Each row is where one point has got to under a steady rotation. How many steps took it there?
The counts run from 0 to 380.
[  0  17  21 -27  -9 -17  18  13  -8  19  18 -23   2 -20   6   6  -4 -20
 -13 -14   7  24  11  -9  19  11 -13   3  12   0 -17  -5  -2  10  -1   5
  -1 -24  -6   1  -1   9 -12   1  -3 -17  16  -3 -29  -3   1   7  -2] -> 36
[  0  -2  24  -9   4 -20  -4  21 -18  11   1 -23  -8 -35   0   3  -9  -3
 -13  -4  -3 -14  -8   6   5  18 -32  19   4   8 -15  -8  15  -1  10  14
 -18  -9  -6  -1 -19  -1  10  -8   2 -13  17   4 -21  -2  -6  -4  -5] -> 256
[ -4  23  -7 -19  -1 -10  10   5   6   2  14 -11  -5 -21   0 -13  10  -2
 -12  -5   6 -14   9  -9  -1 -16  -8  -8 -12 -13   8  10   7  18  20  -2
  27  -1   0 -20   1  11  -1   4   8  11 -28 -10   1  -9  21  42 -12] -> 169
[  5   6  15   3 -20 -17   0  15  21  16  12  -6  -1 -26   6 -25   9 -16
   0 -27  27 -22   1  -7  26 -19  -3   8   6  10   4   1  -2   8   9  15
  10  -6  20 -27  -1   1  -1  -1  13   3 -13  -6   4   5   4  15  -3] -> 286
[-18  21  10   4  -3  -3   3   1 -23  10   5 -12   8 -21  -4   5  -2 -12
 -12  -7   1 -18 -12  12  -3 -16 -25 -10   4 -11 -12 -14  13   9  26  25
  13   2  -1  -2 -11   4  -4 -14  31  -1   8 -10 -12   5  30  17 -17] -> 136
[  9 -15  32   6 -10   4   5  16   6  -2   8  -5  -3 -12  10  -8 -29  -1
   0   0 -10 -10  12   2  15  16 -16  -4  -6  14 -11  18 -11 -17  12   4
 -28 -35  -7 -18  -7 -10  25 -11  -4 -20   0  -8  -1  11  -8  -2  17] -> 223
[-12  -9  -5   7  14  -9   4  -9 -18  -7   6   9  17  18 -11   9 -25   5
  -8   0 -14 -23 -14  29  -9  -3 -11   4   5   0 -17  -9  14  -2  19  15
   9  18  -7  12 -24  -5  14  -1  26   1  10  12  -3  32   5   9  -9] -> 114
[  4 -11  -1 -29   7 -42  -2   8  -8   5   1  -1   1 -12 -12   9 -11 -10
  -4 -16   3 -10  -5  19  11   3  -2  35  20  16 -19  -3  17  -1  -8   4
  14   9  19  -1 -22  -5  -9   2   9  -2  11  14  -6  19  -9   1  -6] -> 278
[-12   9  -8  13  -1 -21  13   6  11  -1   8  13   6  11  -8 -22   9 -12
  -3 -17   3 -27  -7  14  -2 -30   7  16   2 -10   6   0   1  14  21  -7
  18   0   2  -6 -21  17  -1  14  25   6  -9  19   2  14  17  20 -12] -> 146
[ -4  -3  -3  11  14  10  19  12 -11  10  16 -12  -1   4   6   1 -23   5
 -14  20 -21  -7  -6   6  -9  24 -26  -8 -12 -14 -13  15  -1  -1  35  -4
 -17 -22  -9 -13  -6   3  15 -15   7  -6 -18  -1  -2  15   7  17   9] -> 105
[ 15 -13  18 -26   4 -12   3  -4  17  -3  24  -5  11  -6   2 -10 -20   8
 -13 -11   8  10  13  -6  24  28  -2   0   5  21  -7  -6  -4  12  -4   1
  -1   3 -15  12  -2  -7  27  19 -19   5   0   6 -12  14 -31  10   6] -> 315
[ -9   6  10  10   7  16   5  -5 -14  -1  18 -11  21  -8  13  -7  -9  13
  -8   0 -11 -11 -13  -3   1  -7 -30 -24  -7 -19 -14 -10  17  -2  17  34
  -2  19 -15   6   2   1  15 -10  17 -11  12   0 -16  -2   1  17 -20] -> 357
[ -7  30   5 -29  -9  -7   7  -5   0 -10  11  -7   1 -25  -4  -5  -1  -5
 -14  -8   6  -4  24  -3   2 -13  -9 -18  -9  -4   2   0   5  22  14   0
  29   0 -14  -6   0  10   4  11   4   6 -11 -20  -5 -11  23  39 -10] -> 296
[-13   5   3   8  -5   3  12  -7 -16 -17   7  19  24  22  -1  -4 -13   0
   3  -6 -20 -12   1  18  -7 -35  -6 -12   1 -22 -13  -1   8 -18   2  12
  13  10  -8   6 -14   9   3   1  24 -23  22   5  -1   7  17   9 -14] -> 239
[  8  -1  17 -23 -17   9  -3   1   5  -2  15  -3   8 -28  15   0 -11   5
   2 -11   2  -5  13 -11  22 -16 -16 -26  -5   5 -13  15   9 -16  -8  32
  13   5  16 -24  16  -8   6 -15   1 -14   1 -23   6  -2  -5  22   0] -> 321
[  3  -1   3 -22 -17 -19   3  -6  13 -19   2  23   5   6 -11  -4 -14  -9
   3 -20   4 -15  22  14  12 -28  14   4   3  16  -2  17  -4  -3  -5  -2
  32  -1  14 -17  -8   0   0  11   8   3 -11  -8  18  18  12  25   8] -> 180
[-12   3   9  -1   8   2  12   3 -30   3   3 -10  -1   2  -5  19 -31  -5
 -15  11 -22  -5  -2  19 -13  15 -25  -9  -4  -7 -25   4   2  -4  28   4
  -4 -19 -15  -1 -14   0  10 -15  10 -16   5  -5 -11  18  22   9   5] -> 361
[  9   2  -2 -22  10 -21  13  23   3  28  24 -31  -5 -28  12  -9   7  -6
 -10 -10   9   7  -6 -19  17  20 -16  14   2  -6  -6   4  10  11   1   7
  -1  -4  14 -15   6  10  -8  -5  -5  -6 -11   7 -14  -5 -20  20  -8] -> 290
[  5 -15   4  -6  11 -30   4  21  -3  -9  -7   5  -4  -1  -8 -12 -11   5
  -7  -3 -16 -23   1  15   1   9  -8  35  -1   2  -7   8  13 -10   4 -16
 -19 -10 -15   3 -33   6  17  11  -1 -12   8  26 -10   3 -14  -4   3] -> 374
[  3   4  12 -15 -14 -23  -3  16   2  23  11 -17  -3 -35   3   1   0 -16
   3 -24  19 -10  -7   0  22  -8 -13  12   9  12 -12   1   7   1   0  30
  10  -3  30 -24   0  -2 -11 -13  13  -8   0  -9  -5   8   0  11  -7] -> 160
[ -4  23  25 -22 -16 -13  21   9  -2  13  16 -18   2 -16   8   0  -4 -23
 -12 -18  10  20  16  -7  17   4  -6  -3   7  -3 -11  -3 -11  15   1  -3
   5 -29 -14   0   0  12 -10   7  -1 -17  12  -6 -26  -4  11  11   0] -> 37
[ -8  29  19  -8 -22  -6  21   8   4   8  15 -11  -1 -16   1  -8   5 -22
 -12 -18  10   5  22  -6  13 -15  -5 -11  -2  -6   0   4 -14  16  13  -3
  15 -29  -8 -11   2  15  -8   6   7  -8  -8 -16 -10  -3  26  23   1] -> 39
[  4 -14  14  -6   2 -29   5  17   0 -16  -8   7   1  -3  -3 -20  -7   4
  -3  -6 -15 -21   3  11   2  -6 -10  33  -1  -1  -2   3  15 -13  -6 -14
 -17  -7 -20   6 -32   7  17  17  -1 -15  16  26  -8  -7 -17  -4  -3] -> 375
[ 12  -4  25 -12 -20 -13   9   4  31   2  16   0   1  -6   4 -20 -17 -11
  -6 -17  15   1  26  -5  27   6   6   1   1  23   2  10 -22   4   0  -7
   0 -29  -3 -14  -1  -4  16   9 -10  -2 -12  -6   0  15 -11  14  17] -> 61
[  2  -4 -21  -6   4  11  20  -4   2  -6  23  11  13  22   7  -7 -11   7
   5   1 -20  -3  -1  -5   1 -18  -4 -19 -12 -22  -9  26   8 -18   1   8
  15  10  18 -16  12   8  -2  -5  11 -15 -15  -2  17  10   1  37  -1] -> 205
[ -4  25  -2  -9 -14  -7  15   8   4   8  13  -7  -4 -17   1  -8   6 -18
  -5 -13   8 -11   9  -4   5 -24  -4  -8  -6 -11   0  11  -1  12  17   5
  25 -13  12 -25   3  14 -11  -5  15  -1 -22 -16   4  -3  29  34  -4] -> 41
[  3 -14  -7  -4  11  -2  21  -7   8  -2  21  12   7  35  -2   2 -33   1
  -3   2 -14   5   6  15   3  18   7  -3   3   7 -11  20 -17  -1  15 -12
   5 -15   0  -2  -6  -1  13   4   3  -2 -18   6  10  40  -5  18  18] -> 82
[ -6  -1   0  19  15  15  18   7  -9  16  22 -12   4   8  10  -1 -22   2
 -13  12 -11  -7 -14   3  -6  23 -26 -15  -9 -13 -12  10  -3   1  38   8
 -13 -17  -4 -12   2   1  15 -18  11  -8 -15  -3  -5  22   6  18   6] -> 104
[ -8  12  -3  -6  -2 -19  34  17 -12   0   7   1   0  15  -3  -3  -3 -21
  -6 -10 -18   7   6   9  -5 -11  -1  15   3 -23 -10  10  -4  -2   3 -24
   3 -32  -8  -2 -15  27 -19  10   9 -28  12  18 -11   1  16  10  -1] -> 142
[  9 -19  26  -6   5   0  -8  -4   2  -2  16  -2  10  -7   6   0 -34  14
 -10  -2  -2  -7   2   4  13  28 -17  -6   3  25 -13  -3   1  -1  12  17
 -14   4 -15   6  -9 -21  37  -1  -4   1   4   0 -11  23 -23   3  10] -> 93
[  6 -21  13   1 -17   3  -1   1   9 -22   4  26  13  10   5 -12 -20   5
  13 -12 -15 -19  13   9  16 -28  -2  -5  -1   6 -11  17   6 -34 -17  13
  -1   5   6 -12  -8  -7  15   0   8 -23  12   3  14   9 -13   5   6] -> 343
